Each path below is one point turned by a fixed rotation once a step. After each direction that follows a path, write how fast that rotation turns it, in degrees each step (0 if it stays still).
Each turn is a multiple of 5 degrees from 10 to 175, or 0.
Each row of a path follows its step; steps can be skipped.
Path 1:
step 0: [ 17  21 -11  37  28  31 -28  24  -8 -25 -16 -29 -35  -5 -39 -25   7   4
 -11  -5 -14 -17  26   7 -12  15  -7  23  15   6 -11 -33  31   9 -15   6
 -24 -18  -1 -24 -11  17  11 -15  32   4   0 -25  -4  24]
step 5: [ 16  11  17   1  -3 -23  14 -18  -1  -3  -4  21  17  39  -7 -18   1  26
   9  -9 -25  16  23   6 -24 -46  -2  18   7  25 -19  -1 -32  23   3   4
  -8 -15   1 -54  -5   6 -16  30  -8  14  49  14  -3 -18]
step 8: [ 22 -11  -6 -18  38  11  10  -7 -23  17  10 -29   4 -29 -21 -47  -1 -38
  29  26 -24  -8  15   6  -5 -17 -28   8  10 -12   9  -3 -12  30  25   4
 -10 -11  24  19 -46  18  -2 -15  21 -13  14 -11  12 -21]
step 9: [  0  30  -9   4  -1  24 -23  21 -10  40 -18  29   0   7   3   3  24  20
  40 -31   9   6  24  10 -41  14   6  30  -8   2  17 -12 -36 -35   2  14
  15 -18  13 -28   8 -22  -5  -8  23   5  -3  -2 -43  13]
step 11: [-15   5  14   6  -5  -5  36  -9   2   0  13  -8  28  18 -11 -14  30  -7
 -34  31 -14  16  50  36  11  -6 -20 -17   2 -36  13 -11  30   2  -9  -8
  31  12   4  23  10  -7  28  -6 -21 -44 -19  18 -17  -3]
step 14: [ -2  -8   2  26   2  -8  15  13  34  13   5  22 -30   0 -24  -6 -22  -9
   2   6 -21  28 -14   6   2 -34   9  32   2  23 -18 -28  16  -8 -22 -27
 -10   6  23  13  51   8  48  -2   2  15  22  28 -21 -25]
step 25: [-31   5 -20 -45  -3  30   3 -16  -8   0 -21  -7  20   4   4 -16   2  14
  36  -1  -9 -15  12  -4   9  17 -10  30 -11 -16   6  24   8  16 -51 -15
  31   3  19  15  38  32 -23   7  -1  -9 -23   2  45  -8]
Directions:
[ 12  -1   0  -5  -4   0   5  -7   4  10   8  10  -1   1   4  -8  -5   1
   2   0  -1  -2  -4   1   4 -11 -14  -7   3  -6   0  -4   4  13  -3   5
  -4  -1  -1  -7   9   2   6  -5  -9  -7  -3   0  -2 -11] -> 120
[ -7   4 -10   0  -4   1 -14  -1   3   6  13   1   1   3   6  -2  -4   7
  -2   1   3   1   4   8   8  -2  -4   6   0   0  -8  -4 -10  -3   9  -2
  10   1  -3   1 -15   2   3   0  -8   3  -9  10   0   0] -> 55
[ -8   4   5   4  -2  -4   0  -5   2  10  -3  -1   6  -2  -3   4  -3  -6
   0  -5  -1  11  -6   2  13   4  -4   9   6  -3   3   9   2  -3   3  -4
  -1 -11   1  -3   0   2   2  -3  -8  -9  12  -2  18   1] -> 120
[ -4  -3   7   6   3  13   4 -16  -5  14  12  -5   4   5   3  -5   0  -3
   6  -3  -4   0   7  -2   2   3  10  -2  10  -1   4   9  -6   1   0   7
  -5   1  -6   6   3  -3  -4   3   8   3  -1   5  -5   1] -> 25
[ -1   5   5  -7  -1   4  -3  -5   8  13  -1   0   7   1   1   4  12   4
  -4 -10   6   4  10   9  -5   0  -6   4  -7   6   2  -9  12  -5 -13   0
   2   0   1  10   4   4  -2  -7   4   5  -6  -4   3   3] -> 155
[  8  -6  -2   2  -8  -4  -5   5   1   2  -4   4   6  -1  -1   0   9   7
  15   2   0   1  -3   1   0  -1   8  -2  -1  -1  -8   3  -9  -1  -2 -10
   0 -14  -6   6  15  -5  -6   1  -5   9  -6   2   7  -4] -> 95
[  7  -2   2  -4   5   2  -1   3 -19  11  -4  10   5  -3   1  -4   1  -9
 -17  11  -1   6  -2   5   4   5   3  -3  -3  -3  -5   0 -13  -1  -9  -2
   2   5   1   2   1   4   3  -1  -4   4   1  -4   1   7] -> 145
[ -6  -5   0  10  -9   2  -4  -9   2  -4  -5  -3  -3  -8   3  -9   4  -5
   8   0   2  12   0  -8   2  -5  -2  -6  -4 -10  -7  -6  -1 -14  -4  -5
  -2   8   0   5   1  -1  10  -8  -2  -5   3  -1 -10   4] -> 20
Path 2:
step 1: [ 49  -1 -22  19  -7   8  28   4  37 -17  -8 -34 -10 -10 -11  17  -9 -44
   7  11 -31 -12  -7 -37   1 -13 -27 -10   6  50  37 -24   6 -24  23 -10
 -40  30  -9 -11  10 -20  16  -9 -13   2  -6 -15  -1  -6]
step 10: [-16   6 -11   1  26 -10  42  22 -15 -24 -48  12  -1  26   9  -9  11 -14
  19   8   1 -51 -11  -4 -16  47  32 -19  -2  -7  13 -17  40  19 -16  12
  12 -25  25 -23   3 -10 -22  12  29  -5   8 -30  11 -26]
step 12: [  4  -9  -8  49 -13  -8  -9  -8 -12   5 -26 -15 -54  -2 -42  -5  26 -14
   1  14   4 -30  30   3 -41  -4 -21 -30  20  -4  19 -19  12 -22 -18  22
  49 -11 -24  -1   1  -1 -22 -15  -4   3  30 -23 -14  11]
step 16: [ -4  10 -17 -37   1  13 -12  42 -12   7   4 -32  38 -40   8   4   3  -6
  -6  13  -9  10   0  37  22 -20  -2 -33 -32  60  24 -46   2 -27  15   3
   3   6  -7 -10  12   2   4   7   9   8   0  17  35 -21]
step 18: [ 40  44 -33  12  20  17  -3 -21  23  11  -5 -17 -19  -4  29 -12 -29 -27
  10  -8  -9 -14   3 -11 -17  40  17 -15 -35  28  20 -16 -13   0  -7 -10
 -40  10  -2  -5  20 -12   2   8  18 -13  31 -22  34 -39]
step 19: [ 23   4  -6  24  12  26 -17  19   8  -4 -34 -14  -8 -39  26  29   6  28
  58 -10 -23  18 -46  10  26 -22  14 -28   9   8  -2   4 -15 -39  -2  34
  12 -17 -27 -15   5 -20  17  -1   0 -24   9   1  -7   9]
step 25: [-37   5  -9  21  50  -4 -23 -14  -3 -39  -1  10  -2  -6 -10  14  26 -25
  10   6 -33   2  13   3 -24  14  17  38 -34 -12  12 -43  23  10 -29  20
 -17   4 -28   1   8 -11 -48   9 -17   6  -7   5 -28  -6]
Directions:
[  0   4  -3  -2   6  -2  -1  -4   2  11  -8  -1 -14  -4 -10  -2   4  -4
   3  -6   8   5  12  -1   2  -3  -1  -1 -15  -6   2  10  -4   1  -5  -6
  -3   0   1  -5   0  -2  -4   7  -2  -4   2  11  11  11] -> 115
[  0   3   2  -5   2  -3   6   0  -7  14  -3   5   3   9   7   1  -1   6
   7  -3  -4  -1   7   6   2   2  -3   4   1  -2   6  -3  -8  -3  -8 -10
   8   4   6  -3  11   4   5  10  14   4   4 -10   2  -9] -> 135
[ -1   2   2  -7   0  -7   1  -1  -4  -6  -8  -1   6  -7   4  -1  -8  17
  12   8   6   8   0  -4   3   3 -12  -5  -3   6  -7  -3  -3   2   2   1
  -4  -1  -1   1 -12   3  -5   3   7  -2   7  12   2  -7] -> 135
[  1   4  -6   6   3  -3   1   0 -13  -3  -4  -4   3  -9  11   6 -12  -1
  -4 -12  -2   0  -7   5  -2   5  12  -2  -7  -2  -5   3 -11  -3   8   2
  -1   1  10   1  -1   2   0   1  -7   6  10  -5   4   8] -> 35
[  9  11   2  -2   4   4  10   7  -1  -9  -6   2  -3   4  15  -3   1  -5
  -4  -7   6  -2   0   6   6 -10   1  -2   2   4   1  10   3   1  -9  -5
   8  -4  -1   5  -8 -10   4   1  -3  -6   1   7 -10  -6] -> 85
[ 0 10  6 -4  2 -9 -5  2  6  0 12 -9  7 10 -2 12  8 -9  3 -3  4 -6 -6  2
  7  5 -2  2  1 -8 -2  1  4  6  6  3  0 -2  3  5 -7 -2 -8  9  8 -5 11  0
  4  2] -> 100
Path 3:
step 3: [ 26   6 -15  38  13  -2  13 -10  22 -23 -19  -7   3   4  45 -30 -43  12
   1  -6  15   3 -25  11   5 -44  -4   2 -12  -3  15  14  16  -9   3  -4
  -5 -19 -26  -8  25  12 -39 -21 -28  -2 -14  20 -17   7]
step 4: [  4  15 -15  15 -38 -15   5 -27  -1 -54   8  22   6  -7  19  -3 -15 -30
  39  -1  15   4   9 -25  -7  28  -7  -8 -25  -8  21  20  -1  20 -38 -13
 -24  26 -12 -11  -7   1   4   0 -33  -7  29   5  -4   3]
step 5: [  0  26  24  15  -6  -1  -6 -35  -4  13   3   3  26 -23 -20  31   9 -30
 -24   2   0   4  36 -21 -30  15  -6 -19  19  -6  -9  41 -21   9 -19  -8
  20  13   3   9  25   6 -29 -23  12 -42  -8  -9  11 -18]
step 8: [ 12   2 -11  -9 -36  13   1  36  -4 -18   1  25  12 -16 -30   8 -23 -20
  -6 -10 -15  -9   3  24  -3  -1 -17  20  -3   0  31  33  26  -5  60  22
  19 -14   8  26 -27 -17  -6 -18 -13 -12   0   7  -5  24]
step 10: [ 19 -16   8   8  -9  -3  -4 -31   0  20 -23 -11  27   9  60   4 -24  23
  31  15  14  -3  13  20 -12  24  19  14  -5  11  -4 -14   4  -1  15 -19
 -35 -11  23   5  23  19  -7 -42   0 -15  18  15 -10 -23]
step 15: [ 10  11 -32   8  23  -4   3  16  -2 -41   1  -6   8  -7  30 -28 -26  11
   9  20  10 -24   5  -3  21  -8 -63  -8   8 -10  42  10   7 -27   7  14
   4 -21  -6   9   7  -2  -6 -29 -19 -32 -13 -14   5  13]
step 20: [ 24 -24  -9  11 -43  43  -1  36  -1 -33 -10 -12   4 -25 -19   6   5  -2
  23 -21 -40   1  26  -2 -10  44 -10  18  -6  11  20  11   9   0  11  -9
  44  10   3  16  -5  16 -12  11   6   9  -6   5 -14   4]
Directions:
[ -4   9   9  -4  -4  -3  -5  11   9  -1   5  -8  -1  -3   5  -9   4   6
  -4   2   3  -4  -3   2  -1   3   5  14  -3   7  -6   1   2   8   7 -11
   9   4  -5   0  -1  11   3  -3  -9  -3   7   0  -9  -6] -> 40
[  0   2  -6   3   1   5   0  12   0   1   2  -5   0  -2  -4  -5   2  -2
  -8  -1  -8  -4  -1  -6   6  14  -2  -1 -10   3  -1  -5  -4  -8   8   4
   8 -19   0   5   2 -15   4   8   3  -1  -4   3  -3  -6] -> 55
[ -3   6  -5  -5   2   8   1   2   5   1  -6   1  -1  -4   1  -6 -14  -2
  -9  -7  -6  -3  -6  -3  -4  -7   1  -3  10   3   2 -15  -1   5  -1  -3
  -1  -6  -4  -8   1   4   5  -2  -7  -8  -7  -4  16  -5] -> 115
[ -7   2  -1   8   2   1   3   1  -7  -6   1   4   1   1   8  14  -9   9
   5   6   7   1 -12  -9  -1  -9   0  -1   1  -3  -5  -7   2  -9   5  -1
   6   4   0  -5  -7  -7   6  -4  -1   0  -4   5 -10 -12] -> 95
[ -5  -2   8   7   4  -6  -3  -8  -1  -3  -1  -9   3   6   4   6 -14 -10
  -5 -12   2  -2   3  -3   1   4  11   8   0   6  -4   4  -4   4 -14   6
  -7  -6  -8   4   1  -7   4  -1   0  -4   7  -2  -6  -5] -> 55
[-7 11  2 -6  7 -3  4  5 -2  1  5  4 13 -9  2 -4  0  2 -3 10  2 10  5 -8
  0 -4  6 -5  0 -7 14 13  0  6 -1  8  0  2 -3  5  2 -4  6  5 -3 -6 -4 -9
 -1 -3] -> 35
Path 4:
step 3: [-28  -6  19 -19  22  -3 -32  -4  -7  46  16 -11 -28 -34  13   0  -9  13
 -26   0  17 -21   5 -25 -21  20   9  28  26 -23   1   7  40 -10  24   6
 -19  15   9  41  22 -23  -8  10 -11 -11  27  12   3   6]
step 6: [ 14  13  19   4   6  19 -28  -4 -18  22   0 -14 -37 -11 -45  29  -6  20
  -6   4  30 -26  10 -17 -22  15 -24  18  -7  17 -40  13 -16  27   2 -19
 -17 -18 -38   7  16 -21 -11   1  40  -1  14   4 -14 -17]
step 7: [ 15  -5   3  -7  16  -9 -51  -1 -15  26  42  -3 -32  -2 -16   6 -31  23
 -10  11  29  11  -2 -27 -40  -1  -6 -14  28  38 -20 -15   6 -14   5 -12
   2 -10 -15 -20  45 -25  18   2  18   9   0  20   1  -6]
step 17: [-29 -31  36  -3 -46 -15 -47  -8 -28 -11  18 -16 -19 -12  -6  22 -31  43
  -1  -2  25   6   5 -21  14  -2  -4   0   9   5 -12   4   5  10   0   3
 -20 -27 -36  -8   5 -24 -21  -8  28   7 -11  11 -26  12]
step 18: [-12  11  37  -9 -26  17 -25   6  -9  28  44 -10  -7 -34  15  25 -14  36
   9 -14 -14  14   9   3 -43   5 -24 -25  39   0  -8  -3  16  12  -8   7
  13 -23 -28   0   3 -32  -1 -11  28  10  -2 -18  -8 -23]
step 19: [-39  10  19   4  23 -13 -13  14  21  47  39  -2 -41 -24   4  18  -1   2
  -5  -8   4   4   0   6 -26  23  15  23  26  -1  18  -6  10 -21 -25  17
   7 -28  11  16  11 -37  -4 -22  24  35  -4  -6  10 -20]
step 26: [-20 -32  58 -15 -21   4 -18  -1  -5  31  13 -26 -21  -9  13  -3 -11  18
   5 -26  25   1 -10   7 -16  12  -9  -8   5  39  -5  49  14 -11 -18 -22
   7  -8   2  27  25 -16  -9  20  18  25  28   5  -5 -17]
Directions:
[ -7   1   3   0   7 -10   0   4  -2   7  12  -6   1 -10   7  -5  -8  -7
   2  10  -7   1  -7  -3  -3   4   7  -5   4 -15  -6  -6   0   7   5   9
   2   0   0   0  -2  10   5   3   5  -7  -7  -6   5  -1] -> 70
[ -5   1  -1   0  14   4   7   3  -4   6   6   6   1   9  -2   1  -4   8
   0   3  -6  10   7   3  -4   3  -2  -4   1  -3  14  -2   9   6  -5  -1
  -8   8  -7  -5  -1  -8 -10   8  -1   1   2  -5   2  14] -> 70
[ -2  -6  -9  -1  14   4   6   1  -2  12   8  -6   1   4  -2   8  -5  -7
   0 -14  -5  -5  -5   2  -1  -3   4  -3   1  10  -2  10   5  -6   2  -7
   4 -12   2   3   2   4   8   6  -5   5  -3   6   5   2] -> 60
[  0  -2   7  11  -2  -5  -8  -2   3   3  -1  -8  -3   3 -12  -5  -6  -5
  -4  -2 -11  10   0   5   2   3  -5   5  -5  -3  -1  -9   7   0   2 -12
  -1  11   5   0  -2   2  11  -2   2  15   2   7   1   0] -> 115
[  7  -2  -2  -2   4  -2  -1  -5  -2 -10  -2  -4  10   4   3  -2  -7  10
   5  -8 -11   4   2  -4   2   7  -9   0   9  -6   0  -6   5  -1  -7  -7
  13  -9  -5  -2  -3  -1   4 -13  -8  -9  -5  -4  -3  -2] -> 110
Path 5:
step 5: [ -4  28  41  40  -1 -11  22  23   6 -14  47 -26  33  30 -12 -35  24  -9
  16 -14  12 -15  -4  -9  -9   6   5  -2  16 -21  17 -34 -22  25   9  12
   8   9 -23  -7  27 -13  22 -24  -8  20 -28 -17   9  27]
step 7: [ 27  -6 -34  47 -20   5   7  -1  28 -10 -49  -7   0   6   6  -2  18 -11
  16   9  15  43  28   4  10  11  39 -24   8 -14 -10 -26  -5  -9  -5   0
 -35   2 -15   3   5  32  56  -2 -18   0   9  29  -8  -4]
step 10: [-25 -22  41  31  -2  26  12   4   0  18   3  -8   8  15  12  -4   1 -24
  -3  -8  -9  32 -18   3  28 -20  -1 -28   2  19 -11  23   9   3 -30  -9
  -9  18  13  23  19  38  34  -5 -48 -36  -3 -23  40  12]
step 12: [ 44 -22  15  18   5 -22  30   1 -18  13  12 -14  22  10 -16  -7  35 -39
  12   3 -34  -1   2   9  -7   8  -6  10   6 -45   5  19 -29 -26   3 -15
 -11  21  10  27 -20  40 -17  18   3  53  18   0  -6   6]
step 16: [ 16  16 -13  25 -14  -8  41 -32  13 -20  31 -13  -2   9   5 -15  26 -30
 -42 -18  -1 -38   8  -5   2  21   5   3  20  -7 -11 -27  34 -12   8 -22
  -2  28 -12 -19  27   4  -6 -26  26  54  -2   8  -7  -9]
step 17: [ -3  19  21  33  32   2 -13 -14  -6   6  52 -15 -17 -23 -16  14  26 -35
  19 -11   8  -6  27 -28   7   6 -32 -32  10   6   1 -12   4 -25 -12  -4
 -18 -11  -6 -10  48   4  -2 -10  -3  28 -42 -30   8  23]
step 20: [ 13  -8  -1  40 -31 -25   9  28   1  25  23  12  26 -18 -17  -3   2 -19
  30   5  15 -18   7 -30  10  62  25  49  -3   1 -19 -20   6 -28  -6   5
 -16 -16  -9  24  11  33   9  -8  19  25 -11  12   7  -7]
Directions:
[ -3   9  -1  11 -10  -4   8  -2  -7  -4   8   7  -7   4  -1   0   6  -6
  -5   1   8   5  -4  -2  -4  -3   5   3  -5  -5  -1   3  -1  -5   1   3
  -4   9   4 -10 -12  -8   6   3  -7  -3  12   1  -5  11] -> 160
[  4   2  -4   6  -2   1   2   8 -12   2   3   2   1  -5   5  -6  -5  -2
   3  -8   5  -4   3  -2   0   5  -5   4   3  -2  -9   6   5   3   6   2
   8  13  -3   2   6  -2  -7   8 -10   0 -19  -9  -8   0] -> 95
[ -9   5  -1   7   3  -5  -3   0   9   7  -4   3  -4   5  -1   8   4  -4
   6  -7   2   4   4   3  18  -5  -1   6  -8   2   7  -1   3   3   6 -14
   0  -6   9  -2   5  -4  -3   1  -3  -9  -8  -7   2   6] -> 95
[ -6  -5  -8  -4   8   6  13   7   4  -3   9   3  -3 -12  -6   4   6  -2
  -6  -6   2  -3   4  -2  -3  -4   0  -9  -6  -6  -5   5   3   0   4  -9
   7  -4  -3  -1   8 -10  -7   0   5   9  11  -6   2  -3] -> 25
[ -2  -8   3   0  -5   3  -1   0 -11   9   2   2   3  -4  -2  -4   7  -5
  13   3   0   0  -1  -7  -2  -4 -13   4  -5  13  -8   6   9   3   1   3
  -3  -7   7   2   0 -12   1  -9   2  -2   1  13   2   0] -> 155
